In the data rows, zero lies at 4.5, halfway between 4 and 5.
Some points, each followed by its number:
[7 1 9 0 5 3 2 7 5 3 2 2 2 5 4 3 4 7 5 5 9] 0
[4 5 4 6 6 3 5 6 2 4 5 3 5 3 8 6 4 5 4 5 2] 1
[6 2 3 4 3 4 3 5 6 3 4 6 4 8 5 5 3 5 5 7 2] 2
[3 5 4 7 2 4 4 3 3 5 2 7 4 5 3 4 5 3 5 5 6] 3
[5 4 6 5 5 3 1 7 1 4 3 4 3 3 7 3 7 4 6 5 6] 4
[3 5 2 8 4 5 5 3 4 6 4 6 5 5 5 5 4 3 4 6 3] 5
[6 2 3 2 4 7 4 3 9 4 5 6 5 9 1 5 2 5 4 6 4] 6
[7 2 5 4 6 0 5 9 2 0 5 2 2 3 9 6 4 5 6 5 0] 7
[4 5 4 5 4 7 3 3 5 5 4 7 6 6 0 4 5 4 4 3 8] 8
[6 5 3 5 6 4 2 5 4 4 5 5 3 3 5 3 6 3 5 4 5] 9
[7 4 6 3 7 3 2 7 2 2 5 5 4 4 3 4 5 4 6 4 5] 10
[3 6 6 3 9 6 6 5 4 7 5 1 6 4 8 6 3 8 3 6 2] 11
[6 4 4 1 6 5 6 5 7 3 7 2 5 5 5 5 3 6 5 4 2] 12
[3 5 3 6 3 5 4 3 4 6 4 4 3 3 7 2 6 4 5 5 5] 13
[7 5 7 3 7 3 1 7 2 2 4 6 4 3 1 3 7 3 6 2 9] 14
[2 6 9 5 3 4 4 5 2 4 2 7 8 6 0 7 6 4 4 3 9] 15
[3 5 5 6 3 5 5 4 5 6 3 6 6 6 2 5 4 4 3 5 6] 16
[3 5 5 4 4 6 6 3 6 6 4 4 5 5 5 5 4 5 4 5 5] 17
[5 4 5 2 6 5 4 5 5 5 6 2 3 3 8 3 4 6 4 5 4] 18
[6 3 3 3 4 2 7 6 5 1 6 3 3 5 8 7 2 5 5 5 0] 19
[3 7 7 4 6 7 6 4 4 6 5 5 8 4 0 5 5 6 3 3 8] 20
[5 5 5 2 9 6 4 5 5 7 7 1 5 4 7 3 5 6 4 4 3] 21
[3 5 4 5 6 3 6 6 2 6 4 2 5 4 9 6 4 7 4 7 0] 22
[7 3 5 4 6 2 0 7 1 4 3 4 1 2 7 1 7 3 6 5 7] 23
[6 4 0 5 4 4 7 3 7 3 7 5 5 7 5 6 3 4 5 5 0] 24
[5 6 3 6 7 5 5 4 5 6 7 4 6 2 4 4 5 4 4 2 4] 25
[6 2 3 4 4 3 3 6 5 3 4 4 2 6 8 4 4 4 6 7 2] 26
[7 4 3 5 5 4 1 5 5 2 5 8 4 5 1 2 6 1 7 3 7] 27
[5 5 8 1 6 5 4 5 5 4 5 4 5 4 2 5 5 6 5 3 7] 28
[5 6 4 5 6 5 4 5 4 4 6 6 5 4 2 3 6 3 5 2 7] 29
[4 5 3 5 5 6 4 4 5 6 5 6 5 5 3 5 4 4 4 5 5] 30
[5 3 6 3 3 4 5 4 5 4 3 4 2 5 6 4 4 5 4 6 5] 31
[3 7 3 6 5 6 6 3 5 7 6 3 5 3 6 3 5 4 4 4 4] 32
[6 3 1 5 5 3 6 5 5 2 6 5 3 4 7 5 3 4 5 5 0] 33
[2 6 5 7 5 3 6 5 1 6 4 2 4 2 9 5 6 5 4 6 2] 34
[5 5 4 5 6 7 3 4 6 6 5 6 8 7 1 4 5 5 4 5 5] 35
[1 6 2 7 4 7 7 2 6 8 5 4 5 4 7 4 5 5 3 5 3] 36
[3 6 5 6 5 3 6 6 2 4 4 4 5 3 7 7 5 5 4 4 2] 37
[5 5 4 5 5 7 3 4 6 6 5 6 6 5 1 3 5 4 4 4 7] 38
[5 4 6 1 4 5 4 4 6 5 4 3 3 4 4 3 4 5 4 5 6] 39
[6 5 8 1 8 5 3 7 3 4 5 4 6 5 3 6 5 6 4 4 6] 40
[5 5 4 4 7 5 4 5 4 5 5 4 5 4 5 4 5 5 5 4 4] 41
[2 6 8 3 3 7 7 3 5 6 3 5 7 5 0 6 4 6 3 3 8] 42
[3 6 2 8 4 6 5 3 5 6 5 7 6 5 3 5 5 4 4 5 4] 43
[3 6 4 5 4 6 6 3 6 6 5 5 5 4 3 4 4 4 4 4 5] 44
[3 3 2 6 2 6 6 2 8 6 4 6 6 8 5 6 2 5 3 8 1] 45
[4 3 4 7 2 4 3 4 4 5 2 6 4 5 6 4 4 4 4 7 5] 46
[4 4 7 2 5 5 4 5 5 5 4 4 5 5 3 5 4 6 4 5 6] 47
[6 2 2 5 4 2 4 5 4 2 4 4 3 5 9 5 4 5 5 7 0] 48
[5 5 6 5 8 4 2 8 1 4 5 5 6 3 3 4 6 4 5 4 6] 49
[5 4 0 7 1 5 5 2 7 4 5 6 3 6 5 4 4 3 5 5 2] 50
[7 2 9 0 8 5 4 8 6 6 6 0 5 5 6 4 3 8 4 6 5] 51
[6 4 1 6 5 2 6 5 4 2 6 4 3 5 9 6 3 4 5 6 0] 52
[4 7 2 7 5 8 5 2 6 6 6 7 8 5 0 4 5 3 4 2 7] 53
[2 6 6 5 6 7 5 4 5 8 4 4 7 5 4 5 4 6 3 5 6] 54
[5 5 5 4 5 4 4 5 4 4 5 4 4 4 4 4 5 4 5 4 5] 55
[4 5 4 6 4 4 4 4 4 6 4 4 3 3 7 3 6 4 5 5 4] 56
[3 7 3 6 6 5 7 3 4 6 6 4 5 3 7 5 5 5 4 4 2] 57
[5 5 2 8 2 4 3 2 5 3 4 9 4 5 0 3 5 1 6 4 6] 58
[3 5 5 3 5 6 7 3 7 7 6 3 6 5 4 6 3 6 3 5 3] 59
[5 6 6 4 8 5 4 6 2 6 6 3 6 3 4 5 5 5 4 4 5] 60
[3 5 6 4 4 4 6 5 3 5 4 3 4 4 7 5 4 5 5 5 3] 61
[3 5 5 6 4 4 4 4 3 5 4 5 5 4 4 5 5 4 5 4 5] 62
[7 2 4 3 4 1 6 7 5 0 6 3 3 5 8 6 3 5 6 5 1] 63
[6 3 4 3 5 2 6 6 5 1 6 3 3 4 7 6 3 5 5 5 1] 64
[5 3 4 3 3 4 5 4 6 3 5 3 2 5 7 4 3 5 5 5 3] 65
[5 2 9 0 3 5 5 6 7 4 2 2 5 6 0 5 2 8 3 4 9] 66
[5 4 4 5 3 3 5 5 4 2 5 4 4 4 6 5 4 4 5 4 3] 67
[5 5 5 5 5 4 5 5 4 4 5 5 5 4 5 5 4 4 5 4 4] 68
[5 6 5 4 7 6 3 4 5 5 6 5 6 3 0 3 5 4 5 1 7] 69
[0 9 8 8 4 7 4 2 2 7 2 8 9 4 0 6 7 3 4 1 9] 70
[3 7 6 6 4 9 3 3 4 6 4 9 9 7 0 5 6 3 4 2 9] 71
[7 4 6 5 4 1 2 7 1 0 4 6 2 2 3 4 6 2 7 2 7] 72
[5 4 5 6 2 5 1 4 3 3 2 9 5 6 0 3 6 2 5 3 9] 73
Which five points above are nearest to each new point, looking only along the 7 directions in which the numbered points spread most? Their numbers follow each, nearest first.
[2 6 6 4 4 7 6 3 5 8 5 4 7 5 3 5 4 6 3 4 6] 54 17 44 59 20
[2 6 2 5 5 7 7 1 7 8 6 2 5 5 8 5 4 6 3 5 2] 36 32 57 59 17
[5 5 7 1 6 5 4 5 5 4 5 3 5 4 3 4 5 5 5 3 7] 28 47 39 55 40
[1 7 5 7 2 9 5 0 6 9 3 7 9 7 0 5 6 4 3 4 9] 71 53 70 8 16
[6 4 9 1 7 3 5 8 3 2 5 3 6 4 3 6 4 6 5 4 5] 40 28 10 47 60
[3 5 2 6 3 7 6 2 7 7 5 4 5 6 6 4 4 5 4 6 2] 36 5 17 45 32
[6 4 3 5 5 5 2 5 4 4 5 5 3 4 4 2 5 3 6 4 5] 9 55 41 29 68
[7 4 6 4 4 1 3 6 2 0 4 6 1 2 2 3 5 1 7 1 7] 72 14 10 27 9
[3 5 5 5 6 3 7 6 2 5 5 1 5 3 9 6 4 7 4 6 0] 22 1 34 37 61
[4 5 5 1 7 9 6 3 8 8 7 3 7 6 3 4 3 7 3 5 5] 59 54 17 35 21
[2 6 4 5 3 6 7 2 5 6 4 4 4 4 4 4 5 4 4 3 6] 44 17 32 62 16
[6 4 0 5 6 4 5 4 6 4 7 4 4 5 7 4 4 4 5 5 0] 33 24 52 48 65
[6 4 3 4 3 3 5 4 6 2 5 5 3 5 5 4 4 3 6 4 4] 67 65 68 55 33
[6 3 6 5 4 3 5 7 3 2 4 6 7 6 3 7 3 5 5 5 4] 68 67 55 62 10
[4 5 9 1 5 5 6 6 3 4 3 2 6 3 2 6 5 6 4 3 8] 28 47 40 20 42
[9 2 4 4 6 1 2 8 3 0 5 6 4 6 4 5 4 3 6 5 3] 10 26 63 67 2
[6 4 5 4 5 4 3 5 5 4 5 5 4 4 2 4 5 4 5 4 6] 55 29 68 9 41
[3 6 5 6 5 4 6 5 2 6 4 3 4 2 9 6 5 5 4 5 3] 34 37 1 61 22
[5 4 3 5 5 4 5 4 5 5 5 3 2 3 8 3 5 4 5 4 3] 56 13 18 65 67
[7 3 6 3 6 0 5 9 1 0 5 2 2 3 9 6 4 5 6 5 0] 7 63 64 19 48
[3 7 1 8 5 8 5 1 6 8 5 6 7 6 3 4 5 4 3 5 4] 43 53 5 36 30
[6 6 6 5 4 2 3 6 1 1 4 5 2 0 2 3 7 1 7 0 8] 72 14 29 10 27
[4 6 4 7 4 6 4 2 6 5 4 8 7 6 0 5 5 3 4 4 7] 8 53 71 38 16
[5 3 3 5 3 3 4 4 5 3 4 5 3 5 6 5 4 4 5 5 3] 67 65 26 68 31
[4 3 7 1 4 5 6 4 7 5 3 4 5 7 4 6 3 6 4 6 5] 47 17 39 31 59
[5 4 4 4 6 4 3 5 4 5 5 3 3 4 8 4 5 6 5 6 3] 18 41 56 61 1
[7 2 9 0 8 5 4 8 6 5 6 1 6 5 5 5 3 8 4 6 5] 51 40 47 28 12
[3 3 3 7 4 1 8 7 2 4 3 2 3 4 9 8 3 6 4 9 0] 22 48 1 52 37
[3 5 5 4 4 5 7 3 5 7 4 3 5 4 6 5 4 6 3 5 3] 17 59 61 57 32
[3 4 5 5 5 3 6 6 3 5 5 2 5 3 9 6 4 7 4 7 0] 22 1 61 34 37
[5 4 3 5 4 3 3 5 3 4 4 4 2 4 9 3 6 4 6 5 3] 56 26 9 67 13
[4 3 4 6 5 1 6 7 2 5 4 1 3 4 9 7 3 6 4 9 0] 22 1 48 52 34
[5 4 4 5 5 4 6 5 5 4 5 5 6 5 4 6 4 5 4 4 3] 68 67 30 41 55
[3 4 6 4 1 4 5 4 5 4 2 4 3 5 5 5 4 5 4 6 5] 31 46 17 61 62
[2 6 1 6 5 7 6 2 6 9 5 3 5 5 9 3 4 6 3 7 1] 36 32 57 5 59
[3 6 3 5 6 5 6 4 4 6 6 3 6 5 6 5 5 6 4 5 2] 57 32 41 1 61
[1 7 3 9 3 3 5 4 0 7 3 5 4 2 9 5 7 3 5 5 4] 34 56 13 37 5
[4 5 5 6 3 5 2 4 4 4 2 8 6 6 0 4 6 2 5 3 9] 73 8 3 71 58
[0 7 5 9 2 3 5 4 0 7 1 3 4 2 9 5 7 5 4 6 3] 34 37 56 13 61
[3 8 5 6 5 5 5 4 3 4 5 5 5 2 2 4 7 3 5 1 7] 29 69 62 25 55
[7 1 9 0 6 3 2 8 5 3 3 2 3 5 5 4 4 8 5 5 8] 0 51 40 39 47
[3 6 4 4 4 7 6 3 7 6 5 5 5 5 2 4 4 5 4 3 6] 44 17 30 38 16
[6 4 3 3 6 4 6 5 6 3 7 3 4 4 5 5 3 5 5 4 2] 12 64 33 65 67
[3 4 8 2 1 6 6 3 6 4 3 6 5 6 0 6 3 5 4 3 8] 42 66 16 47 8
[7 3 8 0 8 5 4 7 7 5 6 1 6 6 5 5 3 8 4 6 4] 51 12 40 47 21
[0 8 2 8 4 8 7 0 6 9 5 5 6 4 4 4 5 5 3 5 5] 36 32 43 44 54
[6 3 3 5 4 4 3 5 5 3 4 6 4 6 4 4 4 4 5 6 4] 2 68 67 55 30
[9 1 3 4 4 0 1 7 3 0 4 6 2 5 6 4 4 3 7 5 3] 26 63 48 10 72
[6 4 0 6 3 5 7 3 8 2 7 7 5 7 2 5 2 3 5 4 1] 24 50 33 6 2
[6 4 5 4 6 3 5 6 3 3 6 4 5 4 5 6 4 5 5 4 3] 68 67 55 41 1
[3 6 5 4 6 6 5 4 4 8 5 3 6 4 5 4 5 6 3 5 5] 54 17 32 41 60
[3 5 5 6 3 6 5 4 5 6 3 6 6 6 2 5 5 4 4 5 6] 16 30 44 62 8
[5 3 3 5 3 3 4 4 5 3 4 5 3 5 6 4 5 4 5 5 3] 67 65 26 31 68
[7 4 6 4 6 3 0 6 2 5 3 4 1 2 7 1 7 4 6 5 7] 23 4 9 10 56
[3 7 6 3 7 8 6 4 6 7 5 5 9 6 0 6 4 6 3 4 7] 20 54 42 35 38
[8 3 3 5 5 4 0 6 4 1 5 9 4 5 0 3 6 2 7 3 7] 27 73 14 58 10
[3 4 4 4 4 5 7 4 6 6 5 4 6 6 5 7 2 6 3 6 2] 59 17 45 61 44
[4 6 3 5 7 6 6 4 5 5 7 4 5 3 4 5 5 4 4 3 4] 25 41 32 57 44
[4 5 3 6 5 5 6 5 5 6 5 4 6 4 7 5 4 5 4 6 2] 57 1 61 5 68
[4 5 7 2 8 5 6 6 4 7 6 1 6 4 8 5 3 8 3 6 2] 11 21 18 22 51
[5 6 4 6 7 5 3 4 3 5 6 5 4 2 3 2 6 3 5 2 6] 29 9 25 69 55
[6 3 7 3 5 2 3 6 3 3 3 3 1 3 8 3 5 5 5 5 5] 4 31 23 18 55
[3 7 2 7 4 8 3 1 6 6 5 7 6 5 0 3 6 3 5 2 7] 53 8 38 71 43
[9 0 9 0 3 1 3 8 6 0 4 2 1 5 4 4 3 6 6 4 6] 0 31 10 39 63
[3 7 5 7 4 7 4 3 5 6 4 8 9 6 0 5 5 4 4 3 9] 71 8 53 38 16
[6 3 5 3 4 2 4 6 4 1 4 5 3 5 4 5 4 3 5 4 4] 67 55 10 68 31
[6 3 9 0 3 2 4 6 4 2 2 3 1 3 4 3 5 4 6 3 9] 0 39 28 31 72
[6 4 1 7 2 4 2 3 5 3 5 8 4 6 1 3 5 2 6 4 6] 58 27 73 3 8
[2 5 4 6 5 8 5 2 6 8 4 5 7 6 3 5 4 5 3 6 5] 54 16 30 17 44
